Rotation paths and how fast each direction turns (degrees a step):
Each turn is a multiple of 5 degrees from 10 to 175, or 0.
Each row of a path follows its step; steps can be skipped.
Rotation 1:
step 0: -3.3	-19.1	10.7	-9.3	9.7	10.4	-15.7	-8.4	-5.9	-7.8	17.2	-9.1	-33.9	42.0	-6.8	7.2	4.3	4.9	-20.6	6.7	-25.1	-16.0	7.3	6.0	-16.2	13.7	-19.6	2.2	35.5	-18.6	-16.0	-33.2	-8.9	-20.2	-2.2	7.6	0.6	6.9	-12.6	3.5	-12.5	32.7	-11.0	-6.2	-29.4	16.9
step 3: -1.3	29.4	-10.8	13.5	2.3	6.1	-10.0	1.4	28.5	-8.0	-29.9	-6.3	-3.5	-33.9	18.8	-3.3	17.3	-1.6	16.3	-10.8	-22.3	-6.8	-23.4	15.1	17.0	0.8	16.9	11.5	11.0	-22.1	-12.1	38.1	12.2	-25.6	-21.7	8.6	35.0	-6.6	-22.0	7.3	-8.2	-11.6	13.7	-8.8	-8.5	4.1
step 4: 13.3	18.2	-22.9	-32.8	-27.3	-41.4	-6.8	-1.5	-3.4	5.3	1.5	10.8	19.4	-3.8	-17.9	-26.9	-10.2	4.4	1.0	3.7	-26.7	11.4	-9.0	15.0	19.3	-15.1	-8.2	1.4	52.9	-17.5	-7.8	-13.8	-17.7	-15.6	5.0	15.5	0.7	-4.1	-3.5	-22.6	5.7	-3.2	3.8	-8.5	-1.5	9.9
step 5: -4.1	9.4	6.7	-9.0	-10.6	-22.4	20.3	-2.1	-39.2	7.6	15.0	1.8	-20.8	-0.7	-24.7	15.6	4.4	17.3	27.8	-15.5	-14.6	11.1	27.2	4.9	3.6	-25.3	-9.1	3.3	-0.6	5.7	-19.3	-10.1	-30.8	6.5	4.4	-25.5	-8.3	28.1	-6.9	8.8	16.3	19.1	-32.5	25.1	1.2	-17.1
step 6: 3.5	-16.8	-22.5	19.6	15.6	2.6	-25.4	-5.9	-30.8	-0.2	-19.1	-22.6	1.2	16.9	-13.0	-0.9	17.2	19.2	-6.4	5.8	22.6	-8.7	3.6	-16.5	20.1	0.0	-23.1	0.0	-29.1	-6.5	-9.7	26.0	17.9	20.5	33.0	-26.5	-0.2	10.1	3.5	8.2	-11.0	15.8	-12.9	-6.2	10.9	-34.0
step 7: 11.8	-6.6	-2.8	2.1	21.1	9.4	6.6	-28.4	24.6	32.5	17.0	-10.7	45.7	12.8	7.4	11.6	13.4	-1.9	-1.1	-17.3	13.8	-24.0	-17.7	-16.5	15.8	26.8	-4.3	12.2	-19.1	-6.7	-2.0	9.5	17.0	-11.9	-17.8	-9.8	-7.6	-30.2	-14.7	-6.9	-5.1	7.1	-20.1	-27.8	-13.5	12.2
step 8: -12.9	-21.2	-10.5	-19.2	-24.7	21.3	14.9	-3.0	11.3	-3.9	26.8	-3.7	18.7	-7.4	30.9	13.7	14.4	6.4	-9.6	-7.1	-15.0	8.1	-15.3	40.5	-15.6	4.6	-14.4	5.5	4.7	-7.5	9.3	-22.9	-3.8	6.8	2.0	20.8	43.2	-26.8	-10.5	9.2	6.2	-3.7	-13.2	-5.6	18.8	28.7
step 9: 20.0	9.1	-10.7	-13.3	-17.7	-0.7	7.4	31.6	-7.1	-31.8	20.6	6.4	6.1	-41.3	15.9	-1.6	18.2	-37.9	1.0	5.0	16.2	25.9	5.5	-1.0	4.9	-27.6	11.6	0.7	22.8	33.9	10.2	-3.2	3.9	14.7	1.3	-11.8	-6.3	6.2	7.2	4.7	-2.1	9.0	-9.8	10.0	33.4	10.4
step 10: -31.2	11.3	-12.7	-14.9	10.9	8.0	-37.0	13.2	7.6	-1.1	1.7	-18.1	4.5	-2.5	-14.5	-5.5	1.9	-28.2	-2.4	9.0	12.8	-6.2	-1.2	-31.9	1.5	-23.9	9.5	5.2	1.8	10.4	-7.8	4.8	-3.2	12.0	-0.8	4.0	-8.6	27.6	-27.4	-7.9	-3.9	-3.8	3.3	60.5	-19.8	-18.5
step 11: -15.1	10.4	16.7	-20.6	18.9	-4.7	-30.9	11.6	19.2	3.6	-13.1	-8.5	-17.4	20.1	-21.1	8.3	9.8	23.3	4.0	30.0	-3.8	9.0	-7.1	-11.9	5.6	34.0	-0.6	24.0	10.8	-8.7	-19.9	-3.9	12.4	-20.7	0.5	12.7	-13.0	12.4	-12.5	37.5	-27.5	-5.7	-19.1	-17.7	-21.3	1.8
step 12: -11.0	-13.9	19.9	-7.7	-5.2	-15.2	18.7	16.1	-5.6	8.4	23.9	39.7	10.1	32.5	-17.6	-10.7	-28.6	1.5	-12.4	14.1	-11.5	4.7	-7.4	0.6	12.8	13.1	-7.1	2.5	0.0	-16.1	35.0	4.1	-14.5	13.8	6.7	0.0	3.8	-31.5	24.4	19.7	-2.3	-4.7	-31.8	-25.6	-16.6	-9.2
-3.3	-4.9	3.6	-0.7	-1.3	7.9	6.6	-1.4	-5.3	-3.6	1.1	1.5	10.5	-1.6	2.6	-0.1	5.3	-7.7	0.6	-6.0	-1.2	14.2	7.1	1.1	-2.7	-1.8	-2.0	0.9	0.3	-2.1	2.2	5.4	-0.4	-4.6	8.3	-4.7	-3.8	10.9	7.7	3.1	-0.4	-1.8	6.5	0.3	-5.5	-10.1 -> 95
2.7	-4.1	-6.0	-0.2	-9.8	-0.4	-0.8	-7.9	4.1	-1.4	-4.4	-1.2	-6.5	-3.0	6.0	-5.1	5.9	-5.4	-2.0	1.8	-5.1	-9.4	-5.4	-14.5	-1.6	-8.9	-3.4	-1.8	-4.4	5.2	-2.0	5.7	4.3	2.6	-3.8	-1.6	1.3	5.8	5.4	3.4	-1.6	1.5	-1.1	-3.2	-11.4	-2.3 -> 100
1.6	-4.4	5.1	5.8	1.2	-1.8	-1.1	-7.5	-0.6	6.4	3.1	1.7	6.1	-1.9	7.3	14.1	-2.7	4.3	-7.0	2.3	1.8	-4.1	-2.9	7.2	-2.6	4.7	2.6	-8.6	4.0	4.3	4.7	13.9	-1.2	4.9	-1.1	7.6	0.2	1.2	3.7	0.7	-7.0	3.9	-5.9	-3.6	-0.8	-5.0 -> 65
-4.2	2.8	2.5	-0.6	1.4	-9.5	-3.2	4.5	2.4	9.8	-4.6	8.8	-0.9	4.6	3.7	5.9	-9.1	-4.7	9.2	6.2	1.5	3.2	-6.0	4.8	9.4	-8.1	-5.4	2.7	3.9	3.1	-8.2	-0.6	4.2	2.0	3.8	1.0	1.7	9.9	-0.5	5.1	4.7	-4.6	1.8	-1.0	-3.5	-3.9 -> 55
5.5	-4.9	-10.4	3.5	-6.0	-3.2	0.5	4.3	9.2	-4.7	-11.1	-0.7	-5.9	-0.5	2.2	1.8	2.1	-6.2	-6.0	3.6	2.9	-0.9	2.8	7.1	2.7	13.4	5.8	2.4	3.7	-9.3	-0.9	-0.9	-1.7	2.4	4.5	-5.1	-1.8	5.6	2.2	7.5	4.0	1.9	-5.0	-2.0	5.3	-4.2 -> 135
1.4	-5.8	-4.4	-6.6	3.7	-3.6	-1.2	-5.9	-3.3	-5.3	9.6	5.2	-8.8	-2.9	3.4	1.8	1.6	-2.5	-0.2	11.4	1.7	1.0	3.7	10.7	2.9	-4.3	-2.9	-6.0	1.0	-1.0	5.6	-1.5	-5.0	-2.1	-5.5	-14.2	1.8	5.7	0.5	-10.2	-1.5	-1.6	0.6	1.5	-3.0	5.5 -> 85
-0.5	3.4	2.9	-2.6	-3.4	-2.4	-2.0	-3.0	1.6	0.2	7.1	-3.1	-0.4	-4.5	-4.2	9.1	-1.0	-4.0	-7.2	-0.5	-7.0	1.5	3.4	-3.2	-1.1	7.7	0.5	6.3	3.3	-2.4	-9.1	-5.6	-2.5	1.9	6.2	1.7	8.4	-2.1	2.7	-7.8	1.3	-10.6	-0.5	-14.5	-10.1	2.7 -> 95
Rotation 2:
step 0: 32.7	15.4	-0.8	1.3	13.1	3.1	18.8	-22.3	7.0	-15.5	-1.1	-3.9	17.0	22.7	-1.0	7.8	30.5	3.5	-40.3	-6.9	24.9	6.2	12.3	16.2	-7.7	20.9	7.2	-1.3	8.6	-11.2	-7.8	-33.1	23.6	-3.5	-23.7	21.9	15.7	-8.8	3.5	-7.3	28.2	-21.1	-8.8	10.7	24.7	-18.2
step 1: 0.4	24.6	16.2	25.1	-10.4	-16.6	-36.2	-1.1	-3.4	-14.3	37.7	5.0	22.9	22.3	12.7	8.0	-23.2	12.4	-16.2	17.9	13.3	-0.9	7.5	-12.6	-6.5	19.8	-9.4	25.9	-24.4	23.6	10.3	0.0	-4.5	-3.4	-2.0	-14.9	-16.6	-36.7	-2.0	-20.0	-17.3	-9.6	0.7	-16.3	-5.7	-13.5
step 3: 4.2	42.4	4.1	16.8	0.5	33.8	-4.3	16.5	-8.1	4.8	0.5	-42.2	20.1	-11.0	14.0	-9.8	-7.1	-9.3	-0.1	10.5	4.0	-12.2	-3.7	-7.4	5.9	4.4	9.4	-25.1	0.5	-14.7	8.0	-27.9	1.3	12.3	-15.6	6.5	-0.3	16.2	-8.2	-20.7	43.6	1.4	8.1	31.2	10.1	23.5
step 4: 31.7	-4.5	6.9	7.8	-15.3	-15.2	-22.1	6.2	-3.8	-18.8	-5.0	-5.1	-8.3	-29.8	-1.5	0.4	-23.4	8.6	-20.6	19.4	-1.4	-41.3	-5.5	14.1	-7.6	16.9	18.8	-12.2	-24.2	40.7	-4.3	3.3	18.2	-14.6	33.0	0.3	11.8	1.5	7.2	0.9	-7.7	-15.5	20.0	-5.4	26.7	9.1
step 5: -17.4	-9.7	6.8	14.3	-13.0	-36.9	10.5	8.7	-7.7	-9.2	-17.7	1.5	13.6	7.2	-22.9	-17.4	19.5	11.2	5.6	-16.8	33.0	-31.7	-51.8	-7.0	-9.0	-7.4	-12.8	9.8	-0.7	-18.6	8.2	-17.0	-11.7	2.2	-3.8	-17.4	26.1	5.8	-19.2	8.8	-18.4	-28.6	3.9	4.3	-3.6	-0.6
step 6: 33.1	1.5	13.8	-9.8	-0.8	23.7	-7.7	-0.3	-10.2	-10.7	-15.8	10.6	21.7	12.1	19.8	-5.4	19.1	-26.2	13.8	-4.6	22.4	6.3	-19.4	-2.4	-16.7	3.4	8.9	6.1	-13.0	-5.6	-1.8	-22.2	15.2	-36.4	-27.4	-27.6	-16.5	15.0	6.3	-11.5	20.9	18.4	-38.9	-5.1	18.0	7.9
step 7: -8.1	33.3	21.5	-2.1	-2.9	6.0	-3.0	-3.5	3.8	-24.0	-13.7	-13.4	-13.0	-15.7	2.7	19.0	-26.5	-32.4	-3.4	-22.1	6.9	-5.4	32.8	11.8	-16.6	-4.6	-26.2	17.5	-18.8	31.9	17.0	-7.2	-23.7	-6.6	39.4	-18.8	-4.2	-10.7	1.5	-9.8	-10.3	-15.4	-20.7	-1.1	3.0	4.3
step 8: 5.5	6.5	-10.4	15.7	16.1	11.3	20.7	35.7	10.8	-15.5	-4.3	-21.1	-18.6	-1.3	23.1	13.8	47.1	6.3	5.8	5.6	1.8	-13.6	-30.9	10.6	-6.8	-22.1	-31.6	-19.3	-4.1	-1.2	14.4	31.0	-11.2	-5.4	2.2	11.1	29.3	-27.1	-8.0	1.6	-20.2	2.7	-1.9	5.6	5.4	-8.6
step 10: 15.1	0.9	-1.8	-6.9	-0.6	-26.3	-24.6	14.4	-5.2	-38.8	12.1	-11.8	2.3	-15.8	-9.0	15.1	-6.4	5.9	-2.3	-1.6	3.7	8.9	9.4	0.0	8.1	18.2	11.6	20.0	-32.9	13.6	-2.1	-2.4	-2.6	-16.0	-6.2	-30.2	-0.9	-35.4	14.1	-30.2	-5.9	-5.5	30.3	-16.3	-43.9	17.0
step 11: -5.1	-14.5	-7.9	-5.0	-9.8	2.6	17.6	-11.2	11.8	1.2	18.5	-28.0	-16.6	1.3	-26.8	-3.0	24.4	11.4	29.2	-4.5	41.3	2.9	-8.0	14.0	-17.4	7.8	-10.3	11.6	-48.5	-8.4	15.3	-15.4	-14.8	7.2	-9.2	22.3	27.9	-1.9	7.4	19.4	10.9	8.2	-3.0	14.4	-5.6	-14.5
step 12: 9.0	3.4	-0.1	18.4	-2.0	23.6	-10.7	-14.7	-1.4	-7.0	25.6	-46.9	20.7	16.4	19.9	13.2	-9.0	-22.9	-12.3	19.1	26.4	-3.7	-2.6	2.1	2.8	7.8	-3.4	-10.0	5.9	-13.4	-9.2	9.8	5.3	0.5	-23.8	7.3	-8.0	31.9	14.8	-41.8	10.3	-25.1	-18.6	17.8	16.6	-2.9
-0.1	1.9	-1.2	-3.3	0.4	1.7	2.2	-12.0	1.9	0.8	2.4	1.3	6.2	5.6	-3.0	6.4	-8.9	6.6	0.4	-6.9	6.0	7.9	-3.7	-4.5	-8.2	-0.8	-7.2	5.9	-7.5	-0.4	-5.0	6.4	-0.5	-7.2	-5.9	0.8	2.2	2.1	-3.0	-1.9	0.4	-6.9	-12.6	-4.2	5.3	-2.0 -> 65
1.5	1.2	2.2	2.9	2.4	4.1	4.3	-3.7	9.5	-8.2	3.6	0.6	0.0	7.0	9.7	-7.1	-1.8	-2.0	6.6	7.8	-9.4	-0.6	-11.7	-2.5	-4.1	-5.8	5.4	-3.8	-5.8	5.9	-6.5	3.0	-0.5	2.1	-4.6	-3.1	-3.8	-5.5	2.7	3.0	3.0	-6.6	1.7	-1.6	-9.2	4.1 -> 160
-0.5	-2.8	3.7	1.5	-1.7	-9.1	10.7	-3.7	-4.3	-6.9	2.6	-0.3	4.0	0.5	4.9	12.6	-4.1	-0.4	6.6	-13.3	-6.1	-3.2	-1.3	-1.9	9.1	-0.8	-1.4	0.3	1.8	3.1	-0.3	3.5	1.9	3.5	6.8	-7.4	9.1	3.4	8.2	-2.7	1.4	0.7	6.1	-1.0	-2.4	-2.8 -> 130
0.4	-2.4	3.2	3.5	0.8	-2.4	3.1	6.5	4.0	11.0	4.7	0.7	-3.5	-5.6	-1.9	7.5	7.8	4.5	4.5	3.2	-2.0	1.2	-7.1	-0.7	4.5	-13.4	3.7	0.7	-8.5	-11.1	-1.6	-7.5	-3.8	0.5	6.1	1.5	1.8	1.3	-1.1	1.4	-3.6	-7.9	-6.1	-2.0	-1.4	-9.1 -> 120
4.5	-1.5	-4.9	-6.5	3.3	-2.1	-1.7	-6.3	3.3	-7.8	-0.3	-6.5	-3.8	3.6	-0.1	-0.4	1.2	-4.8	1.0	8.3	1.7	6.4	4.7	2.1	2.6	0.4	5.4	8.8	0.6	-12.5	-7.0	8.9	-13.0	-0.2	3.5	0.6	6.8	-0.1	5.7	-2.7	-6.0	5.9	0.6	6.3	-2.7	-2.9 -> 25
-3.0	1.9	-1.9	-9.4	13.3	0.7	4.8	-2.9	-4.8	0.1	-0.2	-1.4	1.4	-11.4	-3.8	-1.7	-1.7	12.2	-4.2	-1.1	1.4	-2.1	-10.3	0.8	2.7	0.8	4.4	-4.4	-2.5	1.4	-8.8	-2.6	-7.9	-2.7	1.5	1.4	-1.8	-0.6	-0.8	-4.0	0.2	3.5	11.0	-4.6	4.8	8.0 -> 65
-1.9	-2.2	7.7	-3.9	-0.7	4.0	0.3	-7.2	-6.1	1.3	-0.1	3.4	-0.3	-4.4	-4.8	0.2	6.6	-3.1	10.4	5.9	6.6	7.7	-5.2	-3.7	1.7	3.5	2.0	11.5	-0.1	9.4	9.6	-2.7	-5.6	6.6	-2.0	-6.0	-6.7	-0.4	0.3	-6.2	5.0	4.8	0.0	-4.7	-4.5	-5.9 -> 80
0.6	-2.5	0.9	11.0	4.1	-1.5	-6.6	0.2	0.3	0.6	-10.1	1.5	5.4	-1.2	0.3	0.9	3.0	5.1	-0.8	1.9	-2.5	-0.8	-2.6	3.2	9.4	3.6	-4.4	-5.7	-6.6	-6.8	7.3	13.4	-0.5	-2.7	-2.9	0.5	-7.7	1.4	6.6	-13.4	-0.3	-0.6	-4.4	-2.8	-5.2	4.8 -> 170
